In the data rows, the value 128 means zero.
Each row below has a hidden score, from 0 to 40, with 20 about the middle. What is it? The score is a weighted sum of the row's numbers plus the product of two more (or one squared), each taken from its middle value.
array([ 71, 148, 119,  87, 190, 112, 152, 204, 131, 194,  92,  88,  94,
       140, 226,  94, 167, 141, 156, 143, 134, 198,  78,  73]): 13
array([212, 102, 165, 116, 105, 194, 180, 209, 169,  96, 114, 181,  86,
        90, 140,  48,  79,   4, 107, 107, 209,  81, 115, 141]): 25
array([150, 122,  97, 174, 125, 147,  98, 110, 143, 112, 109, 119, 118,
       148, 111, 147, 150, 125, 114, 116, 121, 143, 135, 122]): 16
array([159,  73, 170, 143, 138, 125, 173, 159, 185, 151, 140, 142, 142,
       114, 112, 100,  96,  92, 133, 195, 154,  87,  81, 106]): 23
array([170,  77, 214,  97, 148,  93, 139, 119, 100, 186,  91, 133,  52,
        64, 100,  86, 113, 159, 105, 119, 151, 140, 131, 124]): 9
array([167,  55, 158, 162, 144, 135, 161, 153, 191, 173, 152, 126, 119,
       115,  96,  80, 138, 130, 132, 143, 166, 122, 118,  76]): 23
array([ 46, 154,  94, 114, 188, 115,  92, 172, 131, 208, 105,  49,  96,
       155, 203, 148, 206, 156, 116, 114,  67, 202, 125,  73]): 12
array([ 88, 192,  86, 162, 140, 109,  73, 111, 119, 127, 124,  99, 121,
       144, 159, 182, 157, 153,  97,  86,  70, 152, 195, 103]): 22
array([ 90, 181,  90, 186, 128,  97,  72, 113, 107, 129, 120,  96, 126,
       158, 142, 195, 171, 165,  86,  90,  72, 167, 192, 123]): 15
array([ 90, 180,  96, 154, 157,  98,  99, 140, 104, 137, 136,  72, 129,
       155, 109, 149, 114, 167, 102, 121, 109, 113, 210,  96]): 26
array([149, 114, 172, 156,  78, 145, 165,  89,  97,  92, 137, 179, 136,
       140, 106, 119,  72,  86, 114, 192, 145,  63,  96, 163]): 14
array([111, 178, 127,  68, 120, 160, 103,  89,  85,  68, 177, 207, 223,
        88,  81, 147,  98,  87, 177, 108, 128,  66, 177, 212]): 33
array([154,  64, 149, 143, 153, 131, 173, 162, 176, 159, 151, 128, 122,
        97, 128, 100, 114,  99, 119, 195, 165, 111,  88, 100]): 20
array([ 70, 207,  78, 134, 141,  95,  73, 120,  99, 127, 123,  95, 127,
       144, 123, 168, 163, 173,  82,  91,  86, 147, 215, 109]): 26
array([104, 114,  98, 122, 138, 177, 159, 163, 100, 122, 120, 139, 101,
       165, 170, 125, 181,  96, 143, 109, 136, 138,  76, 156]): 15
array([ 59, 155, 105, 103, 211,  98, 124, 194, 131, 218, 104,  57, 102,
       139, 230, 116, 188, 165, 115, 123, 113, 210, 104,  60]): 18
array([ 89, 164,  80, 130, 125, 121, 118, 162, 113, 116, 130,  99, 112,
       128, 147, 134,  97, 141, 111, 158, 102, 100, 188,  85]): 28
array([201,  71, 126, 152, 138, 164, 144, 135, 169, 104, 172, 129, 126,
       115,  85,  97, 132, 114, 119, 114, 170, 117, 128, 125]): 20
array([112, 152,  89, 188, 148,  98,  66,  95, 127, 140,  97,  81, 148,
       147, 105, 165, 164, 182,  89,  60, 106, 169, 181, 128]): 16
array([138,  63, 141, 126, 154, 130, 166, 171, 198, 169, 127, 134, 125,
        87, 118,  92, 121, 119, 168, 173, 156, 118,  73,  76]): 12
array([126, 154,  83, 187, 133, 110,  64,  77, 142, 106, 127, 101, 163,
       131, 102, 176, 151, 186, 116, 102,  85, 153, 176, 125]): 23
array([ 97, 157, 144,  23, 117, 137,  97,  63, 105,  59,  91, 229, 239,
        76,  78, 178,  80,  98, 207, 188,  46,  89, 158, 229]): 18
array([161,  55, 140, 151, 156, 152, 159, 167, 182, 159, 160, 121,  97,
       111, 103,  86, 139, 117, 155, 150, 175, 125,  93,  71]): 9
array([168,  53, 140, 173, 156, 137, 162, 173, 186, 171, 129, 127, 117,
       103, 105, 100, 129, 122, 126, 168, 180, 121,  81,  76]): 20
array([199, 107, 150, 139, 103, 181, 181, 164, 178,  98, 173, 175, 111,
       152, 138,  71, 128,  47, 123, 142, 186, 104, 113, 174]): 12
array([ 89, 150, 139,  66, 112, 148, 113,  67, 111,  60, 143, 227, 246,
        68,  92, 167,  84,  93, 176, 169,  92,  63, 182, 207]): 23
array([174, 124, 126, 122, 111, 165, 153, 149, 146,  85, 166, 145, 112,
       148, 148,  94, 123,  84, 144, 144, 133,  99, 127, 136]): 14
array([155, 146, 162, 102,  68, 191, 124, 137, 136,  97, 128, 191, 109,
       107, 123,  93, 122,  99, 148, 147, 145, 113, 110, 161]): 23
array([ 98, 102,  94, 143,  91, 192, 172, 140, 106,  94, 114, 152, 118,
       180, 137, 166, 173, 107, 161, 111, 114, 111, 117, 202]): 11
array([130, 151,  93, 176, 113, 105,  74,  80, 127, 116, 119,  95, 147,
       135,  85, 186, 163, 162,  96,  87,  91, 143, 182, 119]): 25
array([165, 113, 144, 127,  93, 167, 152,  99, 130,  89, 189, 188, 148,
       132,  95,  94,  86,  82, 161, 129, 178,  70, 122, 173]): 16
array([135, 144,  69, 136, 144, 113,  53,  81, 138, 122, 140,  93, 141,
       131,  90, 171, 141, 187, 131,  68, 109, 178, 166, 107]): 31
array([169,  71, 174, 170, 150, 132, 167, 158, 182, 184, 142, 136,  98,
       123, 111,  89, 157, 126, 129, 154, 146, 115, 103,  89]): 9
array([182,  63, 145, 165, 165, 130, 159, 171, 198, 182, 154, 108, 110,
       125, 121, 100, 124, 134, 140, 166, 176, 115, 105,  70]): 15
array([151, 135,  82, 170, 111, 119,  64,  71, 129, 101, 129,  95, 135,
       138,  84, 174, 153, 165, 118,  77, 101, 160, 163, 130]): 23
array([147, 106, 160, 122, 133, 133, 168, 179, 184, 157, 145, 131, 113,
       111, 146, 101, 108,  89, 154, 195, 145,  89,  79,  96]): 12
array([176,  84, 150, 102,  87, 158, 188, 119, 144,  80, 217, 190, 147,
       157,  98,  91,  85,  85, 163, 204, 140,  91,  80, 133]): 25
array([145, 136,  97, 204, 139,  95,  60,  88, 121, 136, 120,  90, 157,
       123,  98, 170, 151, 183,  79,  87,  99, 145, 191, 117]): 15
array([ 73, 169,  89, 158, 117,  99,  72, 113, 129, 138, 124,  89, 117,
       150, 162, 190, 180, 166, 102, 104,  65, 159, 195, 105]): 17
array([161, 103, 148, 113, 116, 166, 178, 152, 150, 122, 167, 147, 122,
       109, 115,  86,  94,  78, 168, 195, 159, 103,  76, 122]): 7
array([150,  91, 133, 159, 119, 139, 176, 136, 161, 157, 138, 139, 129,
       124, 123, 107, 102, 110, 132, 185, 132, 114,  89, 116]): 21
array([139, 104, 130, 152, 124, 136, 154, 137, 165, 137, 150, 127, 142,
       125, 131, 100, 134, 135, 133, 156, 141, 131,  90,  87]): 29
array([190, 105, 152, 124, 110, 154, 159, 155, 183, 111, 175, 159, 101,
       131, 140,  79, 134,  78, 144, 139, 166, 107, 112, 137]): 12
array([ 78, 129, 142,  68, 194, 120, 169, 197, 126, 170, 114,  93, 106,
       152, 200,  74, 143, 129, 141, 147, 154, 188,  80,  79]): 25
array([130, 148, 102, 141, 107, 139, 131, 126, 151, 115, 159, 132, 108,
       149, 140, 120, 152, 105, 141, 146, 131, 111, 124, 134]): 5
array([190, 106, 114, 151, 122, 141, 131, 131, 151, 118, 166, 120, 134,
       134,  96, 108, 130, 134, 128, 114, 164, 121, 127, 129]): 24
array([103, 178, 135,  92, 103, 152, 128,  96,  94,  65, 166, 175, 176,
       144, 112, 131,  99,  92, 144, 113, 140, 101, 144, 177]): 28
array([ 56, 126, 115,  87, 195, 114, 157, 211, 120, 170, 110, 111, 101,
       136, 199,  70, 142, 121, 147, 141, 146, 174,  72,  78]): 16
array([104, 171, 102, 130, 141, 113,  74, 106, 123, 123, 116,  92, 131,
       136, 168, 179, 182, 156, 107, 108,  70, 164, 189, 123]): 14
array([ 98, 183,  91, 136, 137,  93,  61, 104, 118, 132, 138,  89, 122,
       161, 141, 179, 176, 175, 110,  81,  69, 188, 179, 119]): 19
array([127, 123, 107, 174, 141, 119,  73,  83, 125, 132, 106,  83, 127,
       126, 110, 161, 157, 171, 123, 102, 104, 182, 157, 110]): 16
array([101, 161,  79, 172, 146, 101,  57, 104, 133, 156, 108,  86, 117,
       152, 139, 177, 184, 176,  86,  76,  70, 161, 182, 102]): 14
array([120, 128,  66, 194, 139, 104,  67,  92, 137, 131, 103,  81, 152,
       159, 106, 171, 177, 188,  99,  76,  91, 173, 167, 114]): 17
array([208,  95, 159, 106, 102, 193, 168, 194, 168, 100, 139, 170,  94,
       121, 134,  49, 107,   5, 119, 121, 213,  78,  93, 154]): 16
array([149,  85, 112, 157, 128, 120, 126, 123, 200, 145, 126, 114, 141,
       139, 149, 152, 160, 133, 131, 122,  96, 158,  92, 117]): 20
array([136, 151,  74, 181, 160,  91,  75, 101, 118, 141, 112,  67, 133,
       154, 116, 172, 151, 195, 100,  78, 117, 157, 202, 112]): 20
array([ 85, 101,  88, 127,  62, 196, 172, 136,  83,  94, 124, 146, 132,
       167, 132, 187, 150, 130, 156,  73,  93, 115, 134, 208]): 27
array([138, 146,  90, 193, 140,  94,  77,  99, 129, 153, 125,  79, 147,
       139, 112, 185, 166, 190,  91,  77,  91, 157, 175, 126]): 24
array([120, 149, 152,   0, 103, 130, 125,  39, 153,  56,  71, 216, 255,
       110, 119, 190,  69, 118, 176, 186,  14, 170, 131, 255]): 35
array([187,  75, 234, 126, 142,  90, 152, 124, 105, 193, 109, 135,  82,
        51,  92,  91, 141, 164,  74, 109, 148, 143, 132, 133]): 12
array([132, 154, 117, 129, 122, 157, 117, 128, 161, 146, 183, 166, 135,
       127, 149, 121, 183,  94, 181, 126,  88, 148, 137, 128]): 1
array([101, 168, 133,  74, 128, 154, 105,  76,  85,  68, 168, 231, 230,
        90,  75, 148,  93, 104, 187, 144, 133,  56, 188, 196]): 28
array([ 72, 147, 122,  90, 175, 121, 166, 199, 121, 171,  91, 102, 112,
       133, 226,  78, 166, 134, 159, 148, 126, 164,  78,  75]): 14
array([146, 136, 148, 114, 116, 169, 123, 139, 165, 121, 169, 192, 137,
       123, 125, 108, 163,  62, 149, 106, 125, 124, 131, 142]): 22
array([144, 115, 156, 121,  73, 127, 174, 114, 119,  86, 144, 168, 159,
       128, 133, 107,  72,  87, 139, 193, 151,  81,  70, 130]): 32
array([154, 122, 155, 127, 109, 145, 178, 136, 117, 106, 186, 148, 145,
       159, 111, 102,  89,  77, 111, 181, 165,  84,  77, 128]): 29
array([148, 138, 153,  82,  51, 193, 133, 115, 134,  71, 152, 192, 152,
       115, 111, 106, 123,  71, 157, 148, 150,  92, 120, 171]): 27
array([217, 101, 148,  97,  93, 200, 167, 225, 130, 121, 101, 171,  93,
        95, 137,  54,  73,   0, 121, 131, 255,  45, 119, 122]): 39
array([163,  55, 146, 138, 150, 147, 151, 163, 206, 166, 147, 120, 124,
        89, 103,  88, 114, 127, 165, 160, 182, 127,  82,  68]): 21
array([151, 135,  77, 143, 129, 122,  80,  83, 168, 119, 103, 103, 146,
       136, 118, 187, 156, 151, 140,  98,  93, 171, 135, 125]): 23
array([148, 140, 155,  63,  92, 199, 119, 114, 134,  70, 164, 202, 151,
       109, 106,  98, 102,  78, 158, 150, 149,  89, 121, 195]): 20
array([122, 144,  79, 143, 139, 105,  84,  98, 119, 143, 132,  89, 140,
       145, 113, 167, 152, 181, 105,  95, 113, 154, 186, 110]): 26
array([100, 169,  79, 168, 127, 125,  58, 101, 124, 121, 138,  86, 111,
       156, 139, 191, 185, 152, 104,  86,  71, 159, 169, 125]): 16
array([142, 139,  89, 178, 119, 102,  72,  81, 119, 116, 116, 100, 141,
       151,  70, 177, 142, 181,  93,  69, 114, 156, 179, 125]): 24
array([181,  99, 220, 110, 127,  77, 130, 109,  97, 190, 112, 143,  54,
        61, 109,  89, 142, 166, 118, 111, 150, 145, 111, 118]): 8
array([ 96, 171,  75, 159, 155,  94,  68, 110, 125, 152,  99,  90, 135,
       135, 135, 186, 169, 189,  99,  89,  63, 184, 165, 109]): 27
array([100, 146, 138,  29, 111, 142, 105,  57, 106,  69, 126, 231, 235,
       104,  99, 169,  67, 108, 193, 179,  99,  68, 173, 209]): 22
array([149, 119, 136, 123, 107, 142, 169, 125, 122,  91, 153, 168, 143,
       117, 128, 106,  64,  83, 122, 194, 159,  73,  83, 144]): 25
array([116, 174,  98, 158, 119, 104,  80,  99, 124, 133, 116,  91, 153,
       142, 121, 180, 159, 139,  94, 100,  79, 156, 182, 137]): 24
array([ 90, 184,  78, 150, 119, 101,  66,  99, 120, 129, 123, 100, 143,
       158, 134, 186, 172, 161, 105,  84,  59, 158, 184, 118]): 23
array([ 81, 144,  77, 154, 150,  96,  77, 130, 116, 170, 109,  74, 118,
       171, 173, 179, 178, 171, 101,  72,  65, 185, 155, 100]): 15
array([108, 163, 107, 141,  97, 119, 158, 140, 109, 112, 106, 111, 140,
       154, 139, 102,  36,  84, 104, 146, 221,  45,  98, 125]): 39
array([ 74, 140, 140, 117, 193, 113, 163, 214, 116, 166, 116, 102, 106,
       125, 212,  71, 133, 122, 147, 147, 138, 172,  78,  75]): 19
array([148,  94, 140, 123,  95, 132, 172, 149, 134,  95, 152, 162, 123,
       132, 107,  97,  95,  97, 164, 213, 127,  76, 107, 114]): 18
array([ 75, 131, 128, 102, 196, 114, 166, 211, 125, 188, 115,  89, 118,
       129, 233,  83, 159, 119, 145, 142, 124, 194,  71,  53]): 20
array([ 91, 141,  77, 160, 133, 122,  60, 105, 140, 143, 120,  85, 120,
       147, 140, 175, 169, 167, 107,  97,  92, 182, 167, 110]): 18
array([136, 132, 107, 177, 133,  94,  78,  79, 147, 132, 110,  95, 146,
       118, 101, 178, 158, 152, 107,  68, 108, 157, 160, 108]): 22
array([124, 121, 192,  88,  61, 122, 133, 138, 130, 135,  90, 170,  71,
        61, 115,  89, 117, 110, 135, 158, 108, 101, 113, 139]): 23
array([107, 122, 149, 120,  80, 137, 156,  87,  76,  46, 130, 163, 160,
       129, 100, 145, 131, 116, 120, 111, 100,  99, 141, 226]): 17
array([131, 114, 126, 137,  94, 151, 175, 142, 158, 117, 164, 146, 131,
       132, 147,  97, 100,  92, 166, 181, 164,  77,  69, 116]): 15
array([151, 117, 147, 121, 104, 137, 193, 156, 153, 125, 127, 135, 141,
       104, 129, 103,  90,  81, 153, 207, 135,  84,  68, 110]): 19
array([ 83, 124, 127,  86, 176, 102, 172, 211, 118, 168, 125, 106, 103,
       141, 229,  78, 170, 124, 151, 127, 135, 179,  86,  77]): 16
array([ 76, 185, 138,  94, 143, 119, 123, 126,  62, 116, 125, 127, 174,
       111, 150, 144, 104, 125, 124, 142, 110, 111, 149, 156]): 27
array([ 85, 129, 141,  92, 185, 126, 173, 215, 126, 179,  94,  96, 103,
       141, 207,  79, 147, 121, 135, 143, 130, 160,  80,  71]): 19
array([139, 129, 166,  61,  42, 185, 129, 134, 152,  92,  99, 185,  93,
        71, 110,  88, 123,  84, 156, 139, 133, 106, 111, 167]): 29
array([121, 147, 132, 142, 127, 156, 168, 146, 139, 150, 122, 113, 103,
       163, 150,  98,  69,  88, 122, 139, 176,  61,  77, 112]): 20
array([ 64, 193,  83, 140, 118,  95,  66, 101, 121, 117, 105,  99, 121,
       162, 145, 179, 163, 161, 107, 100,  65, 166, 186, 116]): 19
array([ 80, 106, 123, 147,  49, 185, 173, 123,  96,  90, 115, 149, 144,
       160, 108, 169, 172, 148, 177, 114,  96, 118, 145, 219]): 32
array([165,  54, 151, 151, 150, 143, 170, 168, 189, 184, 150, 125, 115,
        94, 120, 100, 103, 141, 152, 167, 163, 132,  92,  75]): 24
array([173,  72, 225,  80, 152,  79, 109, 132, 112, 188,  96, 132,  67,
        49, 102,  97,  76, 145,  91, 121, 138, 133, 117, 125]): 2
array([154, 151,  79, 171, 132, 116,  65,  87, 117, 115, 119, 102, 169,
       131, 105, 167, 152, 186, 107,  87, 105, 180, 177, 125]): 30
array([133, 125,  87, 159, 135, 110,  67,  76, 140, 126, 107,  97, 147,
       122,  93, 182, 150, 179,  96, 103,  97, 163, 156, 131]): 25
array([150, 131,  96, 180, 121, 123,  87,  81, 126, 113, 110,  97, 159,
       143,  83, 181, 139, 179, 109,  86, 103, 147, 184, 133]): 24
array([107, 164,  55, 169, 141, 117,  80, 100, 113, 131, 109,  65, 121,
       148, 114, 174, 135, 223,  96,  73, 102, 155, 195, 100]): 32
array([127, 138,  75, 185, 135, 106,  66,  77, 132, 124, 120, 104, 145,
       161,  80, 172, 160, 178, 106,  84, 106, 155, 166, 113]): 21
array([126, 146, 161,   0, 104, 119, 109,  52, 131,  59,  71, 214, 255,
        86, 111, 188,  78, 108, 186, 184,  26, 130, 132, 242]): 29
array([181, 100, 217, 100, 148,  98, 133, 128, 109, 216,  99, 138,  69,
        64,  87,  81, 128, 164,  97, 127, 135, 130, 100, 127]): 12
array([ 80, 174, 116,  93, 137, 120, 139, 120,  88, 122,  91, 134, 139,
       140, 176, 125, 121, 127, 142, 121, 125, 139, 113, 143]): 20
array([133, 133, 101, 127, 178, 136, 149, 156, 100, 127, 124,  61, 105,
       139, 134, 117,  56, 173, 121, 117, 179,  80, 150,  77]): 31
array([142, 142,  94, 190, 125, 107,  55,  76, 133, 124, 111,  91, 164,
       131,  83, 178, 147, 172, 131,  88,  84, 136, 167, 126]): 23
array([116, 157,  75, 197, 166,  99,  71,  97, 139, 139, 116,  81, 122,
       159, 115, 180, 181, 182, 125,  85,  92, 177, 174, 124]): 11
array([122, 131,  87, 186, 161, 106,  57,  87, 121, 139, 137,  76, 133,
       159, 104, 176, 160, 177,  89,  66, 102, 160, 174, 110]): 13
array([ 59, 129,  90, 126, 179,  96,  81, 155, 131, 188, 122,  65, 121,
       151, 186, 158, 197, 177, 106,  69,  90, 201, 152,  93]): 14
array([196, 107, 172, 139, 107, 158, 178, 164, 182,  97, 163, 176, 107,
       133, 123,  68, 125,  49, 132, 114, 164, 102, 121, 164]): 9
array([140, 136, 172,   3, 116, 112, 126,  40, 142,  74,  68, 201, 255,
        87, 131, 209,  88, 126, 187, 195,  22, 148, 127, 255]): 29
array([112, 177,  90, 156, 145,  86,  69, 103, 108,  91, 126,  90, 151,
       168, 131, 179, 175, 163, 109, 102,  93, 164, 186, 119]): 16
array([161,  90, 135, 131, 128, 126, 153, 135, 191, 122, 169, 147, 117,
       134, 144, 110, 136,  99, 142, 152, 137, 130,  47, 121]): 16
array([138, 147,  88, 153, 142, 108,  68,  80, 130,  95, 127, 106, 162,
       129,  88, 176, 140, 170, 111,  97, 110, 156, 173, 134]): 26
array([134, 146,  96, 140, 182, 119, 138, 144,  78, 138, 122,  45, 117,
       130, 131, 136,  81, 186,  72, 102, 180,  86, 192,  88]): 33
array([147, 109, 156, 135,  93, 148, 193, 131, 141, 102, 174, 164, 143,
       153, 118,  96,  83,  90, 137, 203, 143, 102,  86, 138]): 33
array([132, 148,  92, 192, 123, 117,  61,  78, 122, 113, 130, 112, 150,
       150,  75, 171, 140, 169, 100, 100, 114, 155, 180, 126]): 20
array([109, 111, 108, 100, 163, 157, 186, 197,  98, 156,  95, 118,  82,
       158, 181,  88, 171, 120, 174, 118, 163, 147,  57, 109]): 6
array([126, 121, 203, 103,  61, 140, 138, 131, 110, 124,  86, 175,  62,
        73,  98, 104, 104, 115, 134, 133, 119, 122, 118, 161]): 17
array([155, 143,  93, 194, 135, 109,  76,  69, 131, 121, 129, 100, 149,
       133,  85, 186, 143, 167, 111,  91, 107, 142, 174, 136]): 21
array([155,  85, 143, 139, 104, 141, 174, 133, 160, 119, 189, 174, 138,
       134, 144,  99, 134, 101, 118, 178, 142,  99,  62, 132]): 20
array([ 57, 106, 111, 101, 187, 141, 137, 196, 115, 202, 124,  73, 108,
       118, 209, 100, 174, 133, 150, 116, 117, 220,  94,  78]): 16
array([ 92, 161,  90, 165, 141, 100,  76, 108, 126, 157, 104,  89, 125,
       169, 144, 178, 166, 168, 101,  90,  91, 176, 165, 113]): 16
array([161, 108, 139, 135,  98, 156, 194, 120, 132,  92, 200, 165, 136,
       153, 123,  98, 102,  86, 155, 209, 137, 100,  75, 135]): 16
array([181, 119, 147, 109, 106, 184, 152, 170, 152, 107, 128, 152, 116,
       113, 135,  85, 104,  29, 131, 110, 196, 118, 107, 140]): 25
array([126, 123, 133, 102, 115, 175, 137, 159, 158, 104, 140, 159, 139,
        81, 132,  98, 108,  36, 153, 122, 159, 126, 127, 165]): 16
array([183,  79, 240, 118, 141,  87, 155, 118,  93, 200, 124, 140,  67,
        97, 105,  80, 159, 156,  77, 110, 154, 152, 123, 111]): 2
array([144,  91, 226,  94, 133,  75, 140, 135, 116, 178,  98, 146,  59,
        43, 113,  93,  99, 123, 109, 136, 117, 113, 123, 124]): 7
array([131, 145, 139, 128,  53, 155, 146,  81,  63,  50, 141, 159, 149,
       179, 120, 139, 106, 106, 144, 143, 116,  88, 104, 195]): 17
array([129, 139, 153,  23, 113, 107, 120,  45, 125,  58,  82, 204, 255,
        83,  89, 195,  77,  96, 182, 203,  46,  98, 159, 222]): 22
array([138, 155, 144, 104,  96, 177, 132,  93, 114,  73, 182, 193, 155,
       155,  87, 106, 100,  64, 148, 125, 152,  72, 118, 190]): 17
array([ 63, 153, 104, 107, 187, 137, 132, 180, 128, 174, 176, 132, 113,
       136, 178, 111, 181, 134, 153,  95,  90, 191, 151,  85]): 21
array([137, 174,  78, 152, 104, 122,  73,  80, 140, 114, 125, 106, 133,
       164, 122, 188, 168, 152, 129,  94,  92, 156, 154, 118]): 24
array([131,  93, 134, 101, 116, 151, 172, 156, 159, 133, 122, 143, 142,
       114, 129,  91,  66,  91, 162, 187, 141,  93,  67, 115]): 26
array([149, 144, 131, 143,  59, 132, 155,  82,  60,  48, 135, 171, 152,
       147,  99, 123,  97, 101, 116, 153, 118,  84, 124, 188]): 20
array([ 94, 123, 127, 167,  51, 193, 170, 116,  72,  79,  85, 150, 125,
       172, 111, 176, 145, 126, 165,  87,  84, 122, 134, 245]): 13
array([144, 151,  95, 178, 125,  96,  72,  83, 113, 100, 117,  99, 176,
       140,  74, 183, 156, 169,  90,  80, 104, 149, 185, 141]): 25
array([145, 130, 156, 124,  97, 145, 163, 122, 124,  68, 154, 168, 160,
       137, 121,  96,  73,  70, 117, 194, 158,  70,  76, 144]): 26
array([100, 172, 141, 107, 116, 162, 111,  74,  78,  83, 167, 207, 210,
       124,  72, 133,  76, 113, 152, 116, 151,  65, 162, 197]): 35
array([ 88, 120, 121,  91, 151, 154, 174, 193,  98, 160, 126, 111,  94,
       161, 193,  73, 166, 126, 144, 112, 163, 182,  68, 104]): 20
array([133, 123,  86, 183, 141, 116,  84,  78, 130, 117, 125, 107, 153,
       133,  78, 181, 150, 149, 106,  92, 109, 154, 176, 133]): 19
array([142, 146,  76, 164, 112, 114,  59,  68, 144, 109, 122,  95, 133,
       145,  85, 174, 159, 173, 114,  87, 104, 143, 160, 132]): 22
array([131, 152,  70, 171, 124,  92,  72,  73, 150,  98, 125, 105, 152,
       137,  83, 174, 160, 161, 114,  69, 115, 157, 169, 124]): 25
array([175, 137, 148, 131,  79, 155, 174, 115, 124,  77, 166, 169, 158,
       152, 117, 100,  85,  68, 127, 187, 180,  74,  62, 146]): 30
array([ 75, 173,  77, 132, 162,  95,  80, 145, 134, 168, 121,  56, 104,
       144, 193, 178, 187, 172, 105,  76,  65, 200, 167,  95]): 21
array([182,  93, 146, 102,  95, 185, 149, 217, 148, 119,  92, 158,  94,
        85, 147,  77,  62,  18, 116, 125, 234,  62, 112, 127]): 34
array([122, 141,  70, 155, 149, 105,  82, 115, 149, 135, 107,  87, 119,
       145, 117, 162, 157, 179, 116, 101, 112, 123, 182, 102]): 17
array([ 75, 122, 151,  76, 194, 118, 185, 211, 125, 186, 123,  94, 111,
       105, 204,  68, 144, 118, 151, 125, 155, 177,  69,  86]): 19
array([108, 147, 125, 134,  72, 168, 146,  93,  80,  66, 122, 162, 121,
       177,  99, 159, 137, 121, 158, 122,  91,  99, 124, 211]): 13
array([112, 118,  90, 105, 143, 101, 124, 144, 101, 129, 109, 101, 140,
       131, 144, 139, 103, 154, 138, 128, 147, 124, 129,  90]): 31
array([ 67, 186,  85, 152, 140,  87,  74, 111,  98, 123, 118,  84, 126,
       158, 144, 175, 154, 183, 108, 109,  71, 156, 204, 107]): 18
array([162, 139, 144, 125,  84, 126, 157,  89, 100,  56, 168, 160, 183,
       149, 103, 112,  84,  84, 115, 168, 143,  76,  93, 189]): 29
array([125, 134, 133, 136, 126, 136, 158, 136, 104, 132,  97, 109, 129,
       126, 146, 109,  26,  96, 117, 179, 218,  40,  78, 104]): 28
array([100, 118, 131, 138,  49, 157, 156, 106,  72,  72, 117, 157, 119,
       161, 114, 165, 138, 114, 142, 101,  75, 111, 134, 209]): 10
array([156,  57, 163, 155, 140, 134, 151, 160, 206, 185, 153, 142,  86,
       105, 114,  98, 158, 145, 125, 134, 155, 121,  97,  82]): 16
array([ 89, 115, 107, 175,  60, 172, 169, 128,  91, 104, 103, 158, 128,
       175, 115, 185, 157, 135, 154,  94,  92, 104, 146, 210]): 18
array([141, 127, 170,   0, 111, 119, 129,  35, 157,  78,  59, 215, 255,
        94, 127, 202,  75, 114, 173, 188,  11, 154, 121, 255]): 28
array([131, 119, 144, 127,  88, 151, 157, 108, 113,  68, 182, 171, 142,
       178, 105,  93,  69,  88, 108, 164, 172,  80,  85, 142]): 20
array([ 72, 134, 123,  75, 190, 120, 170, 208,  89, 185, 113,  94, 117,
       126, 222,  76, 142, 112, 159, 121, 135, 194,  69,  89]): 19
array([174,  92, 118, 129, 135, 150, 118, 151, 150, 119, 156, 127, 113,
       149, 124, 112, 124, 109, 139, 142, 157, 111, 111, 138]): 15
array([ 97, 169, 113,  83, 104, 158, 113, 100,  58,  87, 142, 151, 151,
       132, 147, 132,  99,  96, 163, 147, 124,  88, 150, 170]): 13
array([143, 117, 108, 117, 138, 118, 142, 135, 110, 111, 124, 104, 145,
       144, 150, 132,  82, 122, 118, 165, 157, 103, 102, 106]): 29
array([162, 124, 153, 141,  97, 135, 163, 107, 120,  85, 139, 173, 138,
       136, 108,  96,  69,  88, 134, 200, 142,  80,  82, 134]): 20
array([ 74, 136, 131, 109, 194, 130, 149, 210, 123, 195, 130,  97, 120,
       123, 208,  96, 162, 150, 161, 115, 110, 176, 108,  71]): 26
array([135, 149,  91, 150, 128,  98,  70,  86, 112, 124, 117,  98, 130,
       133, 110, 187, 170, 174,  91, 100,  90, 157, 170, 130]): 21
array([109, 137,  73, 183, 148, 114,  61, 102, 131, 127, 114,  89, 131,
       121, 125, 191, 166, 176,  96,  75,  71, 168, 189, 115]): 19
array([212, 105, 162, 123,  92, 194, 179, 175, 167,  84, 169, 165, 115,
       132, 141,  59, 108,  34, 127, 103, 211,  91, 114, 178]): 17
array([135, 134,  91, 185, 120, 107,  58,  75, 100, 120, 103, 100, 130,
       146,  91, 187, 157, 168, 107,  75, 122, 146, 193, 124]): 15
array([ 90,  88, 162, 159,   9, 185, 162, 121, 131,  65,  99, 186,  69,
       107,  66, 141, 150, 119, 190, 126, 106,  82, 102, 196]): 22
array([146, 165, 150,  96,  89, 189, 144, 113, 121,  68, 187, 208, 149,
       139, 107, 102, 106,  75, 149, 138, 142,  82, 124, 182]): 25
array([116, 160,  71, 149, 153, 118,  97, 113,  88, 120,  98,  50, 111,
       153, 128, 150, 127, 203, 105,  87, 131, 112, 195,  96]): 24
